In the data rows, 128 means zero.
Each row below has a hidden score, from 0 to 40, with 20 about the middle. What is it? The score is a weighted sum of the row's numbers plus the product of two more (or one squared), each taken from its middle value.
[131, 99, 137, 124, 134, 104, 133, 174, 131, 114, 110, 126, 113, 81, 140, 112] -> 24
[119, 134, 132, 123, 139, 121, 127, 106, 129, 127, 133, 131, 131, 135, 130, 125] -> 22
[168, 95, 142, 148, 88, 99, 120, 148, 144, 102, 116, 173, 113, 176, 130, 102] -> 23
[103, 128, 123, 125, 129, 141, 128, 111, 127, 132, 150, 123, 125, 128, 126, 144] -> 14
[109, 108, 138, 123, 139, 143, 131, 157, 134, 130, 149, 131, 123, 133, 143, 140] -> 19
[223, 161, 38, 72, 119, 135, 124, 103, 150, 66, 132, 110, 99, 193, 183, 78] -> 39
[130, 114, 142, 124, 137, 121, 120, 146, 132, 114, 125, 146, 126, 135, 145, 114] -> 21
[151, 168, 109, 110, 114, 149, 128, 126, 127, 128, 107, 134, 105, 149, 146, 99] -> 23
[109, 104, 129, 121, 132, 149, 125, 121, 123, 140, 155, 143, 132, 118, 140, 148] -> 10
[165, 180, 84, 91, 114, 146, 113, 85, 128, 122, 122, 120, 91, 131, 158, 99] -> 29
[120, 123, 149, 150, 146, 105, 138, 114, 118, 170, 111, 116, 162, 108, 109, 134] -> 33
[121, 110, 135, 123, 144, 127, 122, 139, 124, 135, 140, 145, 131, 115, 144, 126] -> 17
[124, 118, 130, 127, 141, 123, 123, 103, 131, 120, 128, 130, 119, 126, 132, 130] -> 21
[149, 179, 84, 95, 105, 162, 131, 138, 129, 126, 132, 111, 98, 143, 156, 111] -> 14
[121, 128, 134, 131, 133, 113, 128, 136, 130, 126, 117, 119, 112, 93, 106, 131] -> 25
[175, 150, 95, 87, 120, 143, 111, 58, 131, 118, 131, 139, 82, 145, 182, 85] -> 32
[145, 170, 100, 108, 118, 146, 124, 105, 121, 128, 110, 124, 107, 136, 147, 109] -> 21
[143, 181, 83, 97, 108, 162, 129, 137, 141, 102, 124, 96, 109, 148, 149, 116] -> 16
[121, 135, 133, 124, 134, 125, 128, 109, 123, 121, 124, 134, 131, 132, 128, 118] -> 26
[126, 111, 157, 150, 135, 102, 132, 145, 122, 162, 105, 146, 117, 88, 120, 117] -> 33
[129, 112, 144, 160, 129, 107, 130, 140, 118, 171, 139, 147, 142, 113, 110, 140] -> 24
[174, 179, 72, 79, 98, 176, 114, 132, 138, 129, 159, 125, 69, 143, 166, 107] -> 16
[132, 79, 170, 173, 108, 107, 113, 109, 136, 136, 116, 137, 108, 191, 96, 123] -> 17
[119, 128, 132, 124, 122, 137, 130, 135, 141, 106, 135, 120, 127, 145, 135, 132] -> 19
[152, 136, 109, 94, 124, 145, 126, 173, 128, 134, 124, 135, 97, 120, 169, 97] -> 21
[120, 127, 128, 123, 143, 130, 129, 118, 128, 129, 132, 136, 127, 129, 130, 127] -> 20
[121, 106, 135, 121, 146, 129, 122, 79, 128, 129, 140, 148, 128, 126, 139, 128] -> 24
[139, 67, 171, 156, 107, 99, 127, 109, 133, 102, 116, 179, 153, 204, 119, 114] -> 21
[109, 101, 154, 118, 127, 134, 133, 177, 131, 133, 162, 144, 155, 149, 141, 130] -> 38
[123, 110, 141, 124, 147, 121, 123, 123, 125, 123, 128, 139, 131, 121, 142, 123] -> 19
[110, 94, 165, 136, 115, 129, 132, 140, 129, 124, 147, 150, 138, 168, 127, 131] -> 21
[122, 134, 126, 124, 136, 128, 130, 124, 124, 122, 125, 124, 126, 140, 126, 127] -> 18
[129, 124, 154, 159, 108, 111, 128, 118, 128, 130, 94, 153, 121, 168, 109, 110] -> 25
[151, 114, 110, 87, 90, 145, 118, 110, 130, 125, 151, 141, 75, 88, 149, 113] -> 25
[105, 119, 141, 142, 138, 128, 140, 117, 116, 135, 123, 110, 197, 114, 120, 143] -> 25
[127, 157, 113, 133, 120, 157, 118, 126, 129, 154, 108, 138, 108, 124, 123, 137] -> 14
[116, 117, 140, 138, 148, 109, 135, 130, 131, 124, 110, 116, 163, 120, 125, 135] -> 24
[118, 132, 130, 129, 137, 116, 137, 161, 125, 135, 131, 128, 145, 115, 120, 137] -> 19
[122, 139, 127, 122, 129, 129, 129, 108, 133, 115, 120, 127, 124, 150, 130, 129] -> 19
[120, 110, 136, 141, 150, 106, 134, 141, 124, 132, 116, 116, 154, 105, 121, 139] -> 18
[206, 182, 40, 56, 89, 174, 123, 95, 131, 120, 186, 122, 64, 154, 189, 98] -> 20
[128, 107, 143, 150, 143, 111, 130, 116, 121, 160, 126, 155, 132, 138, 119, 130] -> 17
[128, 111, 139, 124, 147, 127, 126, 92, 121, 124, 133, 140, 131, 128, 146, 125] -> 20
[122, 110, 136, 121, 146, 118, 124, 143, 131, 126, 129, 147, 133, 118, 145, 125] -> 20
[104, 103, 153, 122, 128, 138, 123, 136, 128, 128, 155, 140, 129, 144, 139, 133] -> 18
[140, 114, 125, 108, 132, 126, 123, 105, 125, 114, 117, 135, 105, 103, 149, 107] -> 29
[199, 175, 69, 83, 103, 145, 118, 97, 131, 122, 140, 136, 70, 153, 168, 80] -> 35
[113, 111, 135, 121, 135, 143, 135, 159, 123, 138, 146, 129, 129, 121, 143, 140] -> 18
[121, 99, 134, 125, 150, 124, 128, 134, 128, 137, 144, 145, 131, 121, 138, 133] -> 15
[109, 104, 143, 124, 133, 131, 125, 140, 127, 126, 153, 136, 147, 122, 140, 139] -> 19
[114, 138, 125, 126, 134, 123, 128, 142, 130, 129, 129, 124, 123, 114, 121, 137] -> 17
[130, 112, 147, 125, 142, 110, 131, 148, 132, 113, 131, 146, 132, 140, 141, 109] -> 25
[164, 168, 60, 77, 116, 162, 123, 126, 146, 84, 125, 86, 102, 167, 169, 104] -> 15
[102, 133, 130, 126, 124, 136, 134, 119, 128, 133, 151, 113, 147, 139, 121, 144] -> 16
[107, 153, 139, 156, 143, 108, 136, 121, 122, 126, 96, 67, 162, 90, 65, 165] -> 18
[121, 130, 127, 129, 140, 124, 137, 159, 122, 159, 126, 144, 127, 114, 123, 131] -> 18
[109, 118, 136, 135, 135, 128, 131, 152, 129, 126, 126, 109, 169, 109, 118, 144] -> 23
[103, 135, 132, 121, 125, 141, 129, 153, 133, 129, 148, 124, 133, 144, 128, 138] -> 17
[107, 111, 134, 121, 130, 144, 136, 125, 129, 130, 151, 135, 128, 135, 142, 140] -> 15
[125, 106, 138, 122, 148, 123, 131, 109, 128, 126, 133, 146, 129, 135, 143, 125] -> 19
[104, 134, 124, 121, 122, 146, 129, 140, 126, 128, 150, 123, 125, 124, 124, 142] -> 13
[128, 101, 147, 144, 145, 107, 128, 137, 120, 159, 137, 151, 148, 121, 125, 132] -> 23
[233, 159, 31, 25, 88, 176, 113, 122, 126, 129, 217, 136, 44, 113, 210, 90] -> 17
[113, 123, 152, 168, 102, 109, 133, 131, 121, 152, 110, 121, 132, 168, 78, 140] -> 14
[128, 104, 156, 176, 87, 115, 124, 118, 133, 135, 105, 145, 106, 187, 90, 128] -> 16
[97, 132, 149, 153, 143, 125, 135, 146, 130, 134, 91, 55, 181, 82, 79, 171] -> 32
[116, 159, 108, 123, 119, 148, 126, 131, 146, 82, 106, 89, 130, 155, 114, 131] -> 23
[113, 139, 150, 153, 117, 111, 129, 110, 126, 124, 112, 100, 110, 72, 83, 138] -> 34
[153, 149, 101, 91, 113, 165, 118, 74, 129, 120, 140, 128, 88, 138, 174, 109] -> 21
[124, 91, 170, 146, 134, 107, 129, 72, 121, 121, 127, 160, 145, 156, 124, 116] -> 30
[191, 178, 71, 81, 102, 157, 114, 87, 128, 127, 143, 135, 69, 144, 171, 89] -> 31
[99, 110, 133, 130, 135, 133, 130, 126, 120, 131, 148, 119, 147, 113, 123, 150] -> 11
[116, 130, 127, 132, 126, 135, 138, 105, 145, 64, 108, 110, 160, 176, 124, 136] -> 23
[129, 133, 117, 110, 125, 171, 125, 128, 134, 145, 126, 142, 96, 134, 155, 132] -> 16
[116, 136, 128, 123, 139, 126, 132, 156, 127, 133, 134, 128, 130, 128, 128, 128] -> 17
[101, 113, 139, 137, 137, 131, 137, 125, 124, 146, 136, 111, 163, 116, 118, 155] -> 22
[130, 119, 132, 123, 140, 132, 122, 93, 132, 123, 123, 148, 118, 128, 152, 119] -> 22
[123, 131, 144, 126, 119, 120, 135, 110, 134, 98, 137, 145, 177, 179, 129, 116] -> 26
[128, 117, 142, 157, 124, 118, 137, 145, 118, 173, 138, 149, 130, 109, 117, 138] -> 28
[121, 103, 136, 125, 144, 127, 129, 133, 116, 151, 137, 159, 132, 106, 143, 133] -> 15
[125, 127, 124, 131, 128, 156, 123, 137, 115, 152, 122, 153, 106, 105, 138, 137] -> 11
[109, 145, 131, 122, 121, 134, 127, 114, 133, 114, 145, 122, 127, 136, 124, 137] -> 20
[122, 135, 134, 129, 136, 113, 125, 136, 125, 124, 117, 113, 117, 91, 110, 132] -> 23
[119, 109, 139, 123, 136, 130, 127, 110, 128, 113, 143, 131, 128, 132, 148, 128] -> 18
[104, 138, 128, 132, 123, 130, 131, 152, 126, 133, 133, 103, 163, 110, 107, 147] -> 19
[154, 184, 83, 86, 103, 169, 129, 98, 125, 129, 141, 116, 92, 145, 159, 110] -> 19
[104, 112, 149, 116, 134, 143, 134, 153, 128, 132, 165, 140, 144, 150, 144, 140] -> 25
[114, 101, 139, 125, 134, 131, 120, 158, 136, 114, 138, 113, 115, 94, 133, 148] -> 16
[114, 115, 158, 161, 101, 120, 128, 161, 127, 135, 111, 143, 125, 159, 96, 128] -> 18
[112, 113, 157, 144, 110, 120, 127, 116, 135, 117, 136, 147, 134, 170, 111, 132] -> 21
[110, 109, 133, 123, 133, 138, 129, 120, 131, 125, 150, 129, 127, 125, 139, 146] -> 14
[134, 148, 117, 126, 129, 119, 128, 116, 133, 93, 93, 110, 131, 142, 125, 108] -> 32
[119, 125, 124, 127, 135, 121, 136, 125, 132, 134, 122, 117, 122, 117, 120, 138] -> 16
[122, 135, 126, 125, 137, 126, 134, 154, 116, 135, 125, 136, 134, 115, 127, 128] -> 16
[115, 106, 137, 120, 140, 133, 121, 137, 132, 117, 147, 134, 134, 124, 148, 131] -> 18
[145, 120, 137, 134, 100, 142, 116, 92, 126, 129, 118, 164, 88, 152, 154, 112] -> 19
[108, 126, 137, 133, 123, 126, 125, 142, 127, 127, 131, 108, 116, 72, 106, 147] -> 19
[119, 102, 142, 132, 146, 113, 133, 152, 125, 150, 127, 130, 161, 110, 125, 137] -> 29
